In the rows, 128 means zero.
Rotation paths and how fast each direction turns (deg/step)
Each turn is a multiple of 5 degrees from 10 to 175, or 0.
Each row of a path follows its step; steps can be skipped.

step 0: [135 128 134 119 135 114 128 125 120 140 126 124 134 122 124 136 132 117
 135 119 135 130 133 135 129 121 126 121 137 130 130 127 129]
step 1: [125 131 132 131 126 124 134 138 123 120 118 137 134 130 125 140 129 137
 135 117 116 132 130 118 129 129 128 127 125 116 122 125 126]
step 2: [118 120 127 142 135 115 127 131 129 135 144 123 134 125 125 129 131 127
 130 129 129 123 122 129 127 130 122 121 126 128 119 123 116]
step 3: [133 128 128 124 131 134 127 112 123 139 127 129 132 128 136 137 128 121
 129 124 120 126 127 120 128 141 125 123 129 118 125 117 134]
step 4: [130 125 127 135 124 119 127 130 137 136 127 132 123 124 119 125 121 137
 122 134 118 132 127 120 136 132 119 136 136 117 119 136 129]
step 5: [124 129 134 121 131 129 128 124 134 142 140 130 135 122 125 121 121 124
 130 124 132 123 135 130 130 116 128 117 120 128 118 126 141]
step 6: [131 141 129 129 126 123 128 129 129 139 127 142 135 118 127 134 135 125
 134 123 124 135 134 124 125 134 140 140 131 122 135 132 130]
step 7: [135 124 117 128 133 113 127 140 129 123 135 124 121 131 123 123 131 124
 131 124 124 127 133 124 125 120 135 125 123 116 114 131 126]
step 8: [122 126 135 122 136 124 128 121 128 135 139 119 130 125 141 142 132 138
 137 125 120 127 133 130 132 128 138 123 127 129 129 126 126]
step 9: [137 127 121 146 121 125 130 129 117 134 124 126 131 127 136 129 131 130
 130 120 119 119 132 126 133 130 121 142 126 124 122 131 128]
Directions:
[125 132 132 132 130 129 127 128 129 127 123 131 127 129 131 128 130 129
 128 129 125 131 129 127 133 130 132 129 129 129 128 126 129]	145
[130 127 130 127 126 131 128 131 127 128 129 131 129 124 125 129 123 125
 126 125 130 131 130 129 133 125 128 130 130 131 127 128 130]	65
[129 127 129 133 130 126 123 132 126 130 127 127 125 129 129 124 129 126
 129 131 133 126 128 128 129 124 127 126 130 128 125 127 128]	145

step 0: [133 129 130 127 133 120 124 135 112 127 128 136 137 124 126 132 134 119
 116 132 135 131 130 140 137 123 115 126 132 130 131 124 128]
step 1: [140 130 128 119 120 129 135 133 118 120 143 130 136 134 130 139 129 125
 130 120 126 123 124 132 130 136 136 127 131 121 124 117 131]
step 2: [123 139 119 111 122 131 124 125 134 121 123 125 128 116 128 128 130 125
 134 124 117 120 127 139 127 136 129 129 134 128 137 123 120]
step 3: [123 128 134 116 119 128 127 126 114 136 119 127 122 132 126 130 134 131
 127 135 129 122 132 136 112 135 123 123 124 137 123 133 120]
step 4: [126 130 128 130 126 127 111 132 115 132 127 144 130 134 123 122 131 125
 125 129 134 138 127 127 128 129 137 122 132 136 129 114 120]
step 5: [128 129 121 135 129 123 130 136 121 133 138 128 139 132 134 129 120 121
 128 116 119 128 128 129 136 142 126 122 130 128 121 129 112]
step 6: [130 130 135 120 127 123 131 124 139 131 132 135 129 115 126 127 137 116
 133 124 134 127 128 134 129 146 130 122 132 119 129 135 123]
step 7: [122 138 140 118 126 132 128 122 118 125 127 127 131 127 130 130 135 112
 124 124 128 131 135 134 121 114 117 122 130 123 125 130 123]
step 8: [131 125 124 117 121 129 117 128 115 126 124 135 140 137 138 130 128 123
 115 128 138 124 129 127 127 135 126 136 132 124 131 121 134]
step 9: [129 132 118 118 126 124 135 134 118 126 128 126 139 126 126 125 139 134
 126 115 118 134 124 139 135 139 131 128 128 138 131 122 130]
Directions:
[129 129 123 127 121 129 126 129 126 127 124 125 126 130 127 125 130 131
 128 127 127 128 126 129 125 128 130 130 125 130 129 128 128]	55
[131 129 133 129 129 129 130 127 125 127 129 129 124 128 123 127 133 127
 129 128 127 131 126 128 127 126 131 125 127 127 125 124 130]	120
[129 132 131 128 125 130 127 127 129 131 131 129 127 130 126 127 130 128
 124 131 131 126 129 127 129 124 125 129 130 133 129 131 127]	95
[128 126 128 125 127 129 129 122 127 126 131 124 127 126 127 124 127 131
 131 126 131 126 128 127 132 129 127 124 128 127 130 129 125]	90
[127 132 127 129 128 131 131 129 128 130 127 126 123 124 130 133 130 126
 130 126 130 129 127 125 128 131 128 129 127 128 131 127 126]	90

step 0: [122 125 136 136 127 120 124 131 137 124 117 125 133 123 135 125 123 140
 130 138 115 130 121 132 119 121 127 115 123 142 124 129 120]
step 1: [138 142 133 130 124 134 117 124 130 138 121 138 120 131 129 133 128 128
 136 131 128 128 138 127 122 134 125 108 117 137 121 126 130]
step 2: [128 132 132 132 122 126 116 129 135 130 126 136 134 137 129 130 120 121
 127 136 126 131 108 140 135 137 127 120 131 138 126 143 120]
step 3: [126 137 120 135 125 134 123 126 137 119 126 130 130 121 130 136 133 134
 148 128 124 119 126 145 123 127 128 114 127 126 123 134 129]
step 4: [121 128 134 139 121 123 119 121 127 143 116 135 120 117 134 129 132 138
 126 133 129 127 127 137 132 122 129 123 127 141 131 141 131]
step 5: [134 141 130 133 132 127 122 123 135 138 126 133 128 134 116 130 135 144
 132 129 117 134 116 132 131 132 122 114 135 128 116 124 131]
step 6: [135 129 125 137 122 133 110 113 130 126 124 130 137 129 134 127 121 129
 134 138 123 132 133 136 139 135 139 121 137 130 128 135 136]
step 7: [123 149 129 130 122 131 119 128 135 133 121 122 144 118 120 130 135 132
 132 122 127 125 124 132 132 127 120 127 131 129 133 144 133]
step 8: [131 127 131 135 139 131 131 129 130 134 119 120 128 115 131 123 131 132
 127 138 123 138 123 144 132 122 134 113 131 130 123 135 144]
step 9: [128 138 134 126 131 128 111 127 135 134 126 124 131 121 125 116 128 148
 135 138 125 137 137 124 134 137 126 125 122 129 123 131 123]
Directions:
[125 130 129 128 127 129 131 131 126 127 127 125 128 124 131 126 133 127
 129 127 129 125 127 134 128 124 131 130 128 127 128 130 125]	85
[125 130 127 125 129 123 127 128 129 130 129 126 132 126 124 130 128 127
 128 130 123 126 126 128 127 128 125 131 129 130 127 125 124]	155

step 0: [135 128 115 125 116 131 122 125 131 130 126 132 128 127 136 127 133 121
 129 129 125 126 124 129 136 122 125 113 134 121 133 125 125]
step 1: [141 131 127 132 124 121 124 129 129 133 129 125 124 128 131 120 134 124
 138 133 128 138 127 134 129 140 134 128 136 121 131 119 132]
step 2: [136 129 125 130 127 126 126 137 140 128 124 131 120 123 130 129 139 129
 113 127 133 127 125 129 128 134 141 120 127 126 123 124 128]
step 3: [128 131 123 127 131 125 135 130 130 134 117 127 131 124 125 131 140 124
 133 124 133 128 118 115 122 137 135 128 139 133 134 129 126]
step 4: [122 121 113 132 130 124 125 131 135 140 121 132 125 127 134 123 130 127
 123 126 120 135 126 119 133 125 133 133 130 122 132 135 123]
step 5: [135 132 123 122 133 125 124 132 129 136 121 131 119 131 127 128 137 133
 144 120 117 132 122 127 125 122 128 126 123 124 128 124 134]
step 6: [134 129 123 130 128 126 126 129 133 127 134 129 130 128 134 131 141 123
 129 109 127 134 127 132 141 127 127 121 128 125 126 123 120]
step 7: [132 134 124 130 123 119 137 125 132 130 121 137 130 127 128 123 133 129
 130 125 134 144 119 138 130 132 129 128 132 135 129 122 134]
step 8: [134 133 116 121 115 123 123 129 132 125 125 136 126 122 131 129 129 127
 118 129 127 134 121 120 128 136 130 119 122 127 134 129 122]
step 9: [133 127 124 122 121 129 130 133 134 136 121 125 133 129 134 124 137 132
 135 133 118 131 128 123 122 144 125 128 136 125 129 123 127]
Directions:
[125 126 129 130 125 128 131 126 127 130 130 125 133 131 130 129 130 125
 129 127 127 129 130 128 131 130 127 130 134 126 130 128 126]	125
